128 stands for zero in the data rows.
Some points, each followed by its number:
171 180 85 47 137 116 154 153 191 131 86 88 114 121 197 148 153 155 132 123 124 135 132 113 115 102 149 141 136 143 115 118 0
105 143 195 109 75 176 67 200 124 130 169 89 125 150 94 173 139 84 88 131 152 98 175 101 134 141 126 101 116 122 121 141 1
122 96 205 143 84 155 98 138 137 74 217 165 34 141 58 174 114 100 165 133 52 130 84 160 126 116 103 131 125 154 148 110 2
136 138 107 130 125 156 135 136 89 168 131 86 113 196 150 158 95 153 151 72 112 202 117 161 149 138 128 141 159 105 104 102 3
77 126 212 162 135 191 97 128 55 160 196 185 176 176 111 133 67 109 182 145 123 169 115 132 136 106 98 118 117 139 143 136 4
171 173 84 46 130 108 151 163 184 133 84 71 120 117 187 147 145 155 136 121 124 136 142 111 131 105 145 141 132 132 126 108 5
151 125 117 198 162 69 88 106 168 89 107 188 159 91 135 127 99 140 113 131 126 82 113 124 127 126 112 127 143 147 124 132 6
35 116 74 109 187 92 158 44 99 108 68 137 170 134 164 82 118 132 115 125 127 93 118 120 121 124 122 128 123 147 136 103 7
137 164 128 98 146 124 155 120 131 172 118 72 128 90 165 102 130 94 119 162 132 126 148 107 124 91 146 156 133 118 92 148 8
172 184 77 43 130 113 148 168 187 141 89 79 119 115 189 152 147 154 137 120 122 139 138 113 124 103 153 142 127 144 125 110 9
136 123 87 135 117 95 129 146 179 98 75 158 129 116 158 138 133 159 102 123 115 105 110 120 128 138 148 132 136 147 143 125 10
184 100 121 157 49 48 39 151 190 73 128 176 73 78 83 133 133 112 103 136 117 117 116 130 108 166 115 117 146 141 145 158 11
95 91 122 99 80 112 109 119 141 89 101 93 78 101 118 106 157 110 132 126 137 114 144 123 109 115 148 114 109 128 119 131 12
81 118 153 130 144 106 120 106 92 125 192 86 173 104 130 98 150 115 134 112 122 125 134 116 125 114 131 120 120 129 119 108 13
149 142 130 191 160 87 98 111 175 93 105 194 155 94 144 128 110 138 113 127 135 92 102 122 125 118 124 130 135 149 125 111 14
63 132 202 8 96 111 102 105 23 130 237 0 74 64 96 85 144 83 101 166 127 141 168 124 145 115 116 140 137 144 128 124 15
104 94 158 128 116 88 135 49 88 86 147 102 71 52 78 0 118 116 112 134 114 102 132 137 139 137 127 130 111 141 148 133 16
95 170 147 164 201 190 114 108 100 152 142 177 200 133 135 103 144 110 119 132 143 142 111 126 140 133 142 129 137 128 118 140 17
94 126 103 63 146 143 158 97 122 165 53 41 146 124 197 109 141 117 130 99 134 126 124 113 116 123 163 127 132 119 116 105 18
108 93 159 131 117 97 133 43 89 77 148 96 73 33 77 0 123 110 109 134 112 106 130 152 139 137 131 130 108 143 139 145 19
182 96 110 179 110 87 129 121 102 136 65 125 183 140 194 120 72 158 104 111 154 133 151 109 152 111 123 141 139 107 121 121 20
140 168 132 96 138 122 157 124 133 182 118 71 131 91 166 105 132 96 123 163 138 131 143 107 117 86 149 159 132 116 91 146 21
126 116 89 146 128 91 149 105 116 134 141 186 146 149 136 153 51 158 182 159 169 125 97 206 114 150 145 114 113 102 119 134 22
125 118 100 152 134 128 152 140 133 164 115 85 173 155 226 115 114 135 126 86 145 145 155 123 128 132 145 145 136 114 133 101 23
11 218 121 170 189 255 126 203 95 173 146 174 163 152 173 128 164 76 137 100 119 114 130 109 105 148 152 122 139 159 127 147 24
109 141 189 109 73 177 54 213 124 134 169 89 125 144 94 184 133 87 93 127 141 98 173 92 128 139 123 108 122 129 121 143 25
165 94 118 138 145 72 157 93 75 120 138 175 70 188 46 155 95 172 130 136 95 171 53 148 146 127 109 124 124 105 135 132 26
135 109 144 135 121 103 114 94 158 51 155 154 115 62 68 12 107 129 89 144 136 124 183 143 111 120 109 123 120 142 133 193 27
137 97 131 133 101 97 147 128 139 119 107 79 98 88 69 122 153 129 135 142 117 106 147 103 124 112 158 107 108 105 123 138 28
65 121 190 9 101 101 97 85 26 127 243 0 75 53 97 87 140 94 96 178 131 131 177 131 134 114 101 132 143 151 124 150 29
135 132 93 130 117 91 135 140 168 113 71 165 133 126 150 140 134 158 103 119 118 109 108 124 132 137 141 127 135 146 153 129 30
116 121 102 149 134 131 159 133 129 162 123 87 171 160 224 109 115 131 125 84 146 150 155 128 126 129 140 145 137 120 136 107 31
153 93 126 140 157 103 147 118 89 162 137 161 105 208 103 146 79 184 128 80 128 175 74 146 132 140 155 150 135 88 125 133 32
146 107 111 150 147 125 135 131 134 143 91 159 156 149 70 162 119 129 106 126 139 115 133 104 128 138 115 155 112 105 106 123 33
171 102 108 149 57 53 42 142 175 74 140 173 74 85 83 122 145 116 110 131 126 121 111 128 105 170 127 104 150 142 138 171 34
115 166 73 151 109 186 105 165 153 137 60 213 130 178 150 177 134 133 127 117 138 90 124 81 104 136 108 122 119 150 136 157 35
141 136 128 128 125 141 144 126 101 165 139 90 121 193 143 153 103 155 156 68 118 199 107 157 147 133 135 149 152 107 114 95 36
144 99 90 120 135 94 167 86 201 118 172 206 109 128 104 212 156 160 225 176 110 129 73 214 134 114 95 110 124 108 139 102 37
96 144 100 127 136 122 152 125 131 174 61 110 155 181 142 146 124 118 106 125 146 98 133 118 99 105 157 117 120 123 109 126 38
71 113 195 24 104 110 90 101 20 130 254 0 87 60 91 83 135 92 101 159 121 140 180 124 141 120 100 135 141 144 131 153 39
128 104 168 141 41 54 82 174 154 130 141 116 52 96 80 158 112 115 96 137 161 94 164 96 126 132 152 106 123 100 141 113 40
83 120 164 128 141 109 124 111 95 124 189 87 173 96 130 101 142 109 124 122 123 120 142 121 132 112 116 126 127 137 122 104 41
91 169 153 165 199 187 118 109 109 141 144 185 187 133 143 104 140 106 114 138 140 137 113 128 141 129 141 136 144 133 119 122 42
98 133 107 57 145 149 159 96 121 162 44 42 140 120 200 100 144 113 126 107 137 130 130 113 120 124 160 129 130 120 120 90 43
144 129 128 150 175 144 129 113 176 110 78 163 200 156 108 130 113 126 83 129 138 138 119 116 128 115 107 144 125 127 119 131 44
120 114 99 153 133 117 156 123 136 152 122 73 164 156 224 104 124 139 125 84 153 141 149 131 128 135 153 135 137 112 123 98 45
138 123 102 125 127 116 138 139 129 107 120 135 116 104 147 181 141 130 146 134 112 133 121 141 130 121 110 128 157 145 116 120 46
Which three points above are nearest to each new point? Their numbers follow each, nearest first.
124 105 126 125 103 89 155 124 138 126 113 76 97 92 47 114 155 117 133 144 121 114 140 107 131 115 164 107 108 110 132 139 ~ 28 12 40
131 100 122 125 101 96 149 116 123 132 108 77 101 96 53 109 157 124 134 135 120 108 137 106 118 112 163 102 105 109 124 155 ~ 28 12 33
128 110 126 135 126 91 125 86 151 47 169 147 99 68 85 0 110 128 85 151 147 110 193 153 112 126 127 106 126 144 115 197 ~ 27 19 16
146 96 155 131 90 94 142 124 144 130 93 86 109 86 62 134 138 126 124 142 115 104 155 101 125 104 136 116 93 103 136 128 ~ 28 12 40
148 108 98 147 154 131 142 132 129 133 91 157 154 161 77 148 141 130 113 120 145 124 129 103 120 140 134 150 124 102 102 126 ~ 33 44 38
155 97 117 134 150 63 173 84 88 108 151 173 53 182 50 144 102 162 125 141 103 157 48 156 148 131 131 116 122 104 125 136 ~ 26 32 22
138 95 90 115 142 91 178 78 212 114 176 218 112 130 102 220 157 164 222 183 108 116 59 206 116 108 102 118 127 105 124 109 ~ 37 22 46
102 92 148 102 73 101 112 122 151 88 92 90 82 96 117 108 139 111 118 135 140 117 149 124 120 113 137 129 97 120 120 104 ~ 12 28 40
140 134 122 139 175 147 128 110 163 113 85 154 196 161 106 122 127 128 91 127 135 146 114 118 126 113 119 144 125 141 113 158 ~ 44 33 17
160 102 137 135 142 71 157 88 88 126 127 172 73 178 38 157 92 168 115 144 100 171 47 153 148 127 114 131 110 107 133 129 ~ 26 32 33
109 166 74 149 108 173 115 167 157 130 60 209 118 180 166 182 133 134 127 127 145 82 130 83 106 134 116 124 119 154 124 144 ~ 35 30 10
146 130 127 148 169 142 132 114 170 114 70 161 207 163 105 120 121 125 85 123 139 138 105 113 126 113 116 152 126 128 113 142 ~ 44 33 14
119 92 203 142 87 149 89 139 138 84 211 164 40 133 56 179 105 106 159 138 45 126 86 156 126 117 99 136 121 160 148 121 ~ 2 46 26
17 210 143 174 176 255 132 202 102 171 130 183 163 152 176 131 156 77 130 99 123 101 139 100 114 142 127 127 137 151 137 123 ~ 24 42 17
77 130 211 155 143 216 82 129 44 166 205 183 171 169 98 125 87 100 191 132 121 174 121 128 129 106 104 109 113 136 145 164 ~ 4 17 42
131 99 135 131 99 87 149 119 134 126 106 76 102 92 54 122 147 126 130 145 122 106 147 110 126 112 155 105 100 105 130 143 ~ 28 12 40
172 103 145 161 77 78 136 134 82 94 83 87 172 154 158 94 88 106 102 120 141 139 160 128 157 131 125 124 104 111 137 145 ~ 20 23 45
139 97 68 115 146 100 171 80 191 117 184 199 106 135 113 204 172 162 232 173 106 126 64 212 116 117 123 102 127 112 116 136 ~ 37 22 46
158 103 129 137 144 72 164 84 85 121 126 171 61 187 48 156 99 164 109 144 105 163 46 149 144 128 125 123 112 105 117 133 ~ 26 32 33
162 95 145 137 145 76 160 91 91 124 137 189 62 183 47 162 91 166 119 145 92 165 58 151 144 119 106 132 113 102 135 118 ~ 26 32 33
114 94 201 144 84 142 94 130 122 86 224 170 33 147 57 180 97 108 159 135 42 125 82 162 121 119 105 139 123 163 144 114 ~ 2 26 46
137 130 125 110 117 122 147 137 132 118 115 145 118 107 158 180 147 125 140 132 118 131 125 126 118 110 114 142 145 150 119 114 ~ 46 30 10
149 111 111 149 149 128 147 120 125 142 90 164 156 162 72 151 136 132 108 118 144 121 120 105 123 135 124 151 118 101 104 122 ~ 33 44 38
134 129 111 112 125 115 147 133 128 107 121 132 101 101 162 175 148 121 148 136 112 123 122 137 128 115 125 126 153 151 103 116 ~ 46 10 30
169 109 114 161 106 85 153 101 110 124 72 126 169 138 204 118 82 156 105 124 161 130 141 127 151 106 125 138 134 116 116 109 ~ 20 23 45
77 131 204 166 141 200 100 133 45 166 200 181 180 179 113 126 78 104 184 140 127 169 118 130 132 103 104 124 117 127 138 145 ~ 4 17 42
139 128 103 126 121 113 145 142 124 105 115 129 109 101 160 173 137 118 146 133 116 127 130 143 141 120 120 126 153 140 109 107 ~ 46 10 30
142 113 147 134 128 94 131 89 164 39 150 155 113 72 87 13 112 135 86 161 138 132 190 146 120 118 98 132 126 140 133 169 ~ 27 16 19
118 183 94 93 148 167 144 180 145 226 91 69 177 198 167 186 114 113 110 123 139 113 135 111 112 113 140 147 136 156 121 109 ~ 38 23 31
89 93 118 92 74 109 114 103 138 87 92 98 70 104 118 102 163 112 132 120 145 107 133 128 111 120 151 104 111 126 114 132 ~ 12 28 46
112 170 84 148 108 181 110 178 159 133 56 212 123 177 159 189 127 137 120 128 142 91 139 83 111 133 102 126 114 155 141 133 ~ 35 30 10
6 221 126 169 182 255 134 210 101 166 137 177 156 149 177 125 159 73 130 99 119 113 131 105 112 142 149 129 137 156 128 129 ~ 24 42 17
69 140 192 149 143 192 99 109 37 168 212 173 179 177 88 119 96 101 194 135 134 181 96 141 129 110 122 101 119 137 141 170 ~ 4 17 42
106 84 129 99 80 119 100 106 143 92 94 94 92 92 111 102 163 119 135 113 135 114 123 120 103 115 150 112 104 120 115 145 ~ 12 28 46
149 107 111 149 147 129 137 129 142 140 83 163 156 149 72 156 131 127 110 121 145 116 134 105 126 140 120 150 114 104 106 118 ~ 33 44 30
78 135 209 158 140 200 100 127 50 162 196 181 187 180 97 129 74 108 183 138 129 186 110 136 137 109 103 121 118 132 154 147 ~ 4 17 42
11 215 129 176 179 255 138 206 107 166 140 182 159 158 178 127 163 77 132 101 124 103 126 104 107 145 144 126 140 157 130 126 ~ 24 42 17
81 128 206 163 144 193 95 124 58 158 195 184 177 174 110 129 79 110 183 144 127 170 118 129 133 106 102 117 122 138 141 145 ~ 4 17 42
152 95 121 146 164 105 149 123 90 160 137 166 101 208 107 141 79 187 125 90 133 180 82 140 132 138 152 146 137 90 121 129 ~ 32 26 36
117 185 94 88 142 171 149 184 147 227 87 61 178 195 167 180 116 108 106 120 144 121 130 111 119 115 148 147 135 152 129 101 ~ 38 23 31
159 95 133 139 141 70 169 91 94 110 133 176 63 181 51 155 89 165 116 149 101 165 49 154 146 125 117 124 115 100 128 119 ~ 26 32 33
145 128 92 130 121 117 142 147 129 107 110 128 125 106 157 175 146 121 140 126 118 132 120 132 126 124 126 137 156 146 109 111 ~ 46 10 30
152 104 114 145 157 120 143 132 128 140 87 152 155 164 67 157 131 137 106 128 142 127 128 92 129 136 121 160 116 100 104 114 ~ 33 44 38
143 127 107 114 121 120 147 132 124 115 118 135 105 102 159 175 148 112 149 131 109 123 118 139 131 116 128 126 154 141 113 118 ~ 46 30 10
100 140 99 131 148 121 140 126 140 168 56 114 169 175 127 153 116 131 100 127 139 102 124 117 101 111 147 126 114 125 113 134 ~ 38 33 44
104 171 67 152 110 187 105 158 149 134 69 208 122 182 146 174 143 134 133 121 148 98 129 86 106 141 106 109 120 151 139 159 ~ 35 30 10
137 121 139 142 134 123 134 117 194 160 201 205 139 122 141 192 157 211 207 199 149 121 90 182 95 125 147 106 107 110 113 109 ~ 37 22 46
138 114 99 143 153 113 154 137 145 121 86 144 127 161 82 145 148 123 110 135 151 121 138 99 132 133 147 150 123 101 95 105 ~ 33 44 38
138 129 105 145 173 144 136 103 163 106 89 159 190 167 111 117 139 133 97 121 144 143 101 121 126 119 119 135 140 131 110 154 ~ 44 33 30
122 115 82 145 129 101 144 110 118 128 149 182 141 148 140 150 62 156 189 158 162 127 95 202 111 148 151 112 118 109 116 138 ~ 22 46 32
